In the data rows, the value 128 means zero.
Some points, one per row:
[107 146  61 211 109 151  54 101  47 124 168 100]
[239 168 155 117 131 205 145  94  57 114 188  95]
[194 177 177  71 168 134 216 113 152 101 120 114]
[165 168  76 148 108 170 124 120  63 102 199  95]
[  0  51 128 150  94  61  86 164 195 116  57 176]
[ 34  91 143 131 134  89 113 155 200 121  44 170]
[125 155 156 122 159 109 162 122 161 108 122 135]
[123 133 173 114  99  89 167 117 154 162 125 119]
[100 124 140 106 142 105 178 130 171  92 126 127]
[ 41 100 113 178  84  78  74 130 134 116 117 163]
[ 19  83 129 150  92  68  82 156 180  88  98 146]
[ 10  80 142 178  82  24 100 144 194 134  85 158]
[ 58  78 104 154  81  85 109 153 141 108 105 130]
[132 154  70 173 112 194  99 109  65 133 176  69]
[227 173 131  80 153 188 143 116  88 130 161 112]
[ 38  65 158 126 104  51 146 148 190 122  66 133]
[192 145 132 118 129 185 143 130 112 150 135 109]
[ 75  92  59 180  85 113  71 156  81 131 130 120]
[109 139 156  74 176  84 170 143 226 103  64 172]
[189 151 112 145 119 182  88 106  33 141 174 109]
[ 84 126 189 115 131  78 181 138 203 114  68 143]
[185 178 143 119 162 148 163 112 107  89 134 118]
Then 10 other points, each followed by its number:
[231 167 161  67 161 149 180 120 125 124 139 136] 0
[ 83 102 157 134 127  94 125 134 155 136 101 136] 1
[ 64 112  40 208  66 148  57 120  73 152 172  98] 2
[ 12 114 130 155 134  46 122 137 217 112  67 155] 3
[155 157 133  87 166 157 154 137 135 138 117 120] 4
[255 166 147 109 131 221 136 105  53 143 224 106] 5
[244 178 119  83 159 217 165 109  75 143 164 104] 6
[ 84 137  45 182 103 150  57 127  66 137 161  99] 7
[193 150 212  30 183 137 202 143 205 134  91 158] 8
[174 143 120 119 153 179 124 121 123 135 125 143] 9
Which two of these numbered points are nearest to each point below, ignoring the 2 directions in which the first points spread most? Their numbers follow each, nearest first.
[141 125  68 162  93 180  80 124  41 143 161  94] > 6 4
[167 137  61 138 122 189  74  97  51 156 188 102] > 6 4
[ 76 127 151  89 160  69 163 138 215 123  76 174] > 7 4
[153 135 171  75 155 130 160 142 162 141 104 151] > 8 6
[122 142 100 176 138 165  62 125 111 144 138 146] > 9 8
[201 174 154  33 140 112 176 144 153 113 140 118] > 0 7
[136 141 170  39 191  94 190 157 194 114  58 150] > 4 6
[ 68  87 156 126 151  99 118 137 186 123  77 180] > 9 8
[100  99  84 155  97 149 109 138  98 105 140 119] > 6 2
[ 83 125 113 175 129 100 116 130 133 118 115 130] > 3 7
[134 141 183 110 143 132 174 109 137 129 126 126] > 1 2
[ 73 119  99 137 133 136  90 153 136 133  87 144] > 4 9
[122 117 185  75 157  64 180 128 212 110  94 173] > 0 1
[ 82 117  94 148 138 120 120 141 158 121 115 126] > 7 4
[208 162 115 124 138 178 112 111  78 111 184 112] > 0 1
[161 143 179  41 194 105 186 137 213 122  80 148] > 4 6
[183 162 151  41 185 152 167 119 163 155 101 128] > 4 6
[156 140 173  60 175 100 204 148 195 129  71 156] > 6 4
[130 105 150 116 107 127 118 121 116 133 148 135] > 5 1
[167 151  91 121 136 151 128 112  91 115 143 106] > 7 6
[197 150 146  56 187 164 167 143 147 128 112 121] > 4 6
[252 171 164  83 147 208 157  95  81 141 180 120] > 5 8
[ 54  75 150 119 118  57 126 153 204 105  73 171] > 0 1
[169 127  78 176 138 195  78 121  32 126 169 119] > 9 6
[ 51  77 179 130 128  77 129 129 172 121  76 145] > 1 5
[ 69 137 169 105 135  45 173 138 220  93  86 155] > 3 7
[167 159  93 130 113 179 114 111  82 142 188  91] > 2 7
[132 124 187  83 152  93 171 140 195 117  94 166] > 0 1
[106 123 141 139 131 130 113 130 155 120 126 162] > 9 8
[  0  70 102 151 105  49 107 163 208 131  68 160] > 7 4
[186 155 211  32 154  97 212 121 185 104  91 140] > 0 1
[105 142  88 119 105 127 119 149 105 136 142  98] > 7 4
[186 125 195  83 122 102 185 127 148 142 132 122] > 5 1
[ 71  84 169 199  87  65 102 128 167 128 125 157] > 5 1
[160 172 144  85 189 123 153 133 169 136  96 154] > 4 9
[107  99  78 168 122 159 117 130  85 131 127 121] > 6 4
[ 61 112  96 183  87 101 104 144 128 117 136 114] > 2 7
[112 106  77 200 121 189  90 121  72 126 136 109] > 9 6
[  0  67 108 162  69  53  89 153 196 111  89 149] > 2 7
